In the data rows, the value 128 means zero.
Some points:
[116 129 156 146 147 141 135 150 108 169 176 126 104 136 107 109 145 121
 127 132  83  97 115 114 114 146 143 132 105 126 103  87  91 145 144 115
  86 129 118 167 122  81 108 105 101 104 124 120 106  90  91 126 104  88
 139 146  95  91 104 162  93 139 156 113]
[146 130  98 128 134 134 130 137 142 129  84  90 128 127 103 111 105  90
 152 156 147  96 142 140 128 174 136  95 109 148 167 121 144 158 112 100
  50 108 143  93 120 126 150  91 119 142 147 137 129 141 155 139  98  89
 110 154 151 139 122  87 135 143 135 123]
[138 164 170 166 178 136 157 163 141 140 120  94 123 164 143 158 129 135
 142 160 168 136 170 173 145 113 151 137 152 144 131 118 100 141 149 133
 148 134 137 142 163 190 189 158 114  93 109 110 114 100 125 153 138 165
 120 151 111 110 141 106 141 155 121 111]
[132 113 114 129 127 136 103 134 124 135 160 139 106 132  95  98  93 141
 135 110 130  96 145 144 123 145 144  83 118 143 147 134  88  89  81 119
 115 108  98  96 106 131 147 173 137 132  99  98 155 141  77  98 105 164
 140  93 107 136 125  96  85  81 114 134]
[135 110 104 122  69 119 135 214 162 152 107 111 142 134 123 155 120  99
 108 109 120 119  96 127 129  79  97 130 146 125 120 122 134 119 166 128
 138 105 128 162 108 102 135 141 112 121 137 146 138 134 120 126  70 126
  85  76 132 109 107 115 112 129  98 132]
[ 99 133 156 169 107 152 100  93 195 125 142 100 109 122 107 116 118 110
 146 155 100  99 106 132 146 144 122 135 125 125 137 148 149 122 125 201
 175 121 122 129 129 143 132  92 114 133 151 179 152 126 149 131 128 181
 176 136 136 121 104 133 112 133 141 145]
[103 149  97 179 124 140 124 114 115 114 142 163 115 127 147 127 169 154
 142 165 155 147 145 177 140 133 153 161 146 120 108 139 167 119 110 165
 118 128 134 163 134 139 163 156 147 137 155 113 133 162 114 103 100  66
  94 117 161 159 131 160 116 117 138 155]
[138 144 104 152 130  89 112 126 148 130 141 138 103 121 132 141 136 154
 140  92 138 131 123 119  89 111 144  93 104  95  84 102 133  88  88  94
  96  99 124 134  93 114 144 146 134 124 154 159 121 110 175 184 141 156
 130 140 136 122 128 170 189 131 117 145]
[162 107 109 126 127  71  77 120 100 112 117 124 121 154 167 179 147 106
  84 140 128 133 125 121 134 114  83  84 104 119 126 116  97 144 132 150
 121 158 140 125 155 168 129 130 169 154 141 116 120 143 162 119 126 126
 161 129  98  97 107 133 102  95 168 150]
[120 135 171 124  91 120  95 102  92 139 109  99  92  68 133 176 130 119
 143  83  85 137 126 103 129 120 113 124 160 163 122 122 149 117  86 125
 121 136 148 125 126 157 141  86 135 131 118 111  97  85  87 133 127 119
 114  91 134 172 137 121 132 126 120  89]
[ 99  98 132 170 119 120 143 118 143 121 130 158 122  97  91 123 104  79
  81  84 157 142 132 152 115  98 115 130 132 115 145 175 136 183 115 103
 126 166 141 129 149 100 132 137 101 115  94 113 143 102 128 128 134 116
 171 135 146 111 164 127 142 114 142 142]
[161 124 100 137 134 119 127 124 176 166 199 172 174 127 130 150 150 147
 189 158 137 119 129 113 128 111  99 149 151 130 138 124  99 140 145 159
 139 153 136  84 119 124 103 109 146 159 112 121 113  98 107 145 153 107
  93 153 152 111 135 101 135 108 109 148]
[230 200 190 164 155 168 161 160 139 146 133 159 166 143 133 153 171 139
 100 139 138 155 126 122 139 146 126 126 134 132 130 160 171 124 103  88
 127 130 125 104 113 118  93 107 125 133 134 142 150 151 116 114 133 142
 161  97 125 138 129 135 125 136 138 121]
[106 136 155  77  80 136 129 109 123 126 123 160 191 159 149 144 110 127
 117 146 160 157 160 161 159 137 135 113 100 132 141 116  82  73 107 161
 122 121 153 172 126  81 122 107 133 126 102 127 136 114 167 130 131 124
 133 133 136 138 123 128 119 128 115  92]
[117  91 115  78 113 186 137 138  90 131 146 170 115 102 118 118 152 120
 135 123 122 154 163 130 100 144 157 147 139 119 113 107 125 151 145 116
 159 169 171 128 143 143 154 147 154 175 186 181 159 146 129 147 131 151
 161 141 111 111 118  95 147 156 117 110]
[105 122  86 119 146 151 139 135 135 131  89 115 112  94 137 107 127  96
 109 129 137 138 128 108 118 120 130 140 112  97  81 125 133  66  82 132
 150 116  86  92 130 134  91  95 123  97 103  87  80 147 124 117 148  87
 135 130  98  70 110  86 129 141 107 114]
[ 85 109 107 102 114 144 146 133 142 120 133 124  95 152 125 154 137 167
 124 142 131 176 122  92 112 158 146 130 106  91 164 159 130 141 140 124
  84 114 141 116 157 161  76 141 107 122 126 131 124  78 141  74 140 156
  89  88 136 128 122 135 132 131 126 121]
[102 142 139 113 174 163 149 166 126 121 118 124 128 152 129 130  91 119
 134  85 124 114  84  90 141 140 149 147 138 168 160 111 105 100 115 144
 158 161 124 130 163 134 101 156 168 152 136 128 134 148 149 147 105 111
 133 140 180 145 165 173 166 145 177 163]
[111  70 126 126 159 113 175 139 136  99 107 132 151 142 174 161 134 165
 186  78  78 130 143 149 172 167 142 122 120 142 131 162 181 146 146 129
 147 127 125 135  92 113 139 137 116 122 119 116 130 141 140 141 145 114
 140 146 100 113 110 133 124  90 126 133]
[115 115 117  85 119  71  47  98 129 129 135 136 133 155 147 114 141 139
 125 128 137 122 133 168 171 131 134 170 144 149 149 139 154 132 134  68
 146 113  63 103 149 127 113 126 106 134 137 138 130 124 114 134 112 130
 123 124 124 110 143 155 132 181 141 103]
[127  97  93 114 171 119 127 119 141 189 121 114 160 128 129 112 132 105
 109 119 109 155 135 122 122 126 116 104 104  93 102 125 113 148 153 135
 154 100 114 147 120 139 148 114 115 115 147 136 118 153 102 102 159 153
 130 154 170 225 182 140 110 145 137 125]
[140 154 105 114 115 110 174  80  92  84 162 125 159 145 120 107  76 116
  60 124  69  87 103 132 150 122 136 163 168 112 101 116 130 119 124 113
 103 131 156 115 113 169 119 129 122 110 139 129 124 127 130 125 127 136
 107 160 127 125 125 117 119 118 107 124]
[175 161 148  92 126 114 113 107 115  57  68  95 124 148 128  91 136 128
 147 130 146  93 119 102  86 115 133 131 110 110 113 125 126 132 138 127
 172 151 144 133 125  85 141 144 104 141 138 122 104  87  83  73 133 129
 121 140 146 122 119 138 136  94 100 135]
[146 158 109  75  78 149 132 115 108 157 124 108 109 112 135  90 139 161
 129 145 141 132 130 113  99 115 116 124 158 178 157 139 170 169 138 146
 125 106 127 172 140 126 123 145 132 105  99 101 121 150 138 180 181 143
 140 139 123 130 113 131 122 133 153 186]
[119 129 158 150 167 160 136  78  88  84 111 140 121 106 104 106 134 151
 141 127 133 151 103 128 114  74  76 105 107 113 130  84 102 155 156 126
 147 101  95  99 115 116 107 117 121 105 105 135 154 146 159 155  95 110
  85 100 113 144 112 108 117 113 126 108]
[116 103 168 171 125  71 124 153 119 121 130 114 116  81 126  98  92 143
 123 166 152 112 130  97 123 143 137 154 138 136 126 157 116 106 193 132
 103 137 136 135 123 105 130 135 170 147 116 132 144 183 146 105 164 137
 132 116  79 149 152 145 153 149  99 105]
These points spread out most along one direction. Take the direction at right angles to it along which they spread out most. Go by this last direction. Where along it does each point below lie, from 0 to 99? The average is 50, and the first point in the table lies past the average. One standard deviation of the points above along it is 16.
[138 164 170 166 178 136 157 163 141 140 120  94 123 164 143 158 129 135
 142 160 168 136 170 173 145 113 151 137 152 144 131 118 100 141 149 133
 148 134 137 142 163 190 189 158 114  93 109 110 114 100 125 153 138 165
 120 151 111 110 141 106 141 155 121 111] : 76
[103 149  97 179 124 140 124 114 115 114 142 163 115 127 147 127 169 154
 142 165 155 147 145 177 140 133 153 161 146 120 108 139 167 119 110 165
 118 128 134 163 134 139 163 156 147 137 155 113 133 162 114 103 100  66
  94 117 161 159 131 160 116 117 138 155] : 51
[127  97  93 114 171 119 127 119 141 189 121 114 160 128 129 112 132 105
 109 119 109 155 135 122 122 126 116 104 104  93 102 125 113 148 153 135
 154 100 114 147 120 139 148 114 115 115 147 136 118 153 102 102 159 153
 130 154 170 225 182 140 110 145 137 125] : 37
[ 99 133 156 169 107 152 100  93 195 125 142 100 109 122 107 116 118 110
 146 155 100  99 106 132 146 144 122 135 125 125 137 148 149 122 125 201
 175 121 122 129 129 143 132  92 114 133 151 179 152 126 149 131 128 181
 176 136 136 121 104 133 112 133 141 145] : 40
[115 115 117  85 119  71  47  98 129 129 135 136 133 155 147 114 141 139
 125 128 137 122 133 168 171 131 134 170 144 149 149 139 154 132 134  68
 146 113  63 103 149 127 113 126 106 134 137 138 130 124 114 134 112 130
 123 124 124 110 143 155 132 181 141 103] : 34
[175 161 148  92 126 114 113 107 115  57  68  95 124 148 128  91 136 128
 147 130 146  93 119 102  86 115 133 131 110 110 113 125 126 132 138 127
 172 151 144 133 125  85 141 144 104 141 138 122 104  87  83  73 133 129
 121 140 146 122 119 138 136  94 100 135] : 53
[146 158 109  75  78 149 132 115 108 157 124 108 109 112 135  90 139 161
 129 145 141 132 130 113  99 115 116 124 158 178 157 139 170 169 138 146
 125 106 127 172 140 126 123 145 132 105  99 101 121 150 138 180 181 143
 140 139 123 130 113 131 122 133 153 186] : 38
[162 107 109 126 127  71  77 120 100 112 117 124 121 154 167 179 147 106
  84 140 128 133 125 121 134 114  83  84 104 119 126 116  97 144 132 150
 121 158 140 125 155 168 129 130 169 154 141 116 120 143 162 119 126 126
 161 129  98  97 107 133 102  95 168 150] : 36
[102 142 139 113 174 163 149 166 126 121 118 124 128 152 129 130  91 119
 134  85 124 114  84  90 141 140 149 147 138 168 160 111 105 100 115 144
 158 161 124 130 163 134 101 156 168 152 136 128 134 148 149 147 105 111
 133 140 180 145 165 173 166 145 177 163] : 39
[ 85 109 107 102 114 144 146 133 142 120 133 124  95 152 125 154 137 167
 124 142 131 176 122  92 112 158 146 130 106  91 164 159 130 141 140 124
  84 114 141 116 157 161  76 141 107 122 126 131 124  78 141  74 140 156
  89  88 136 128 122 135 132 131 126 121] : 43
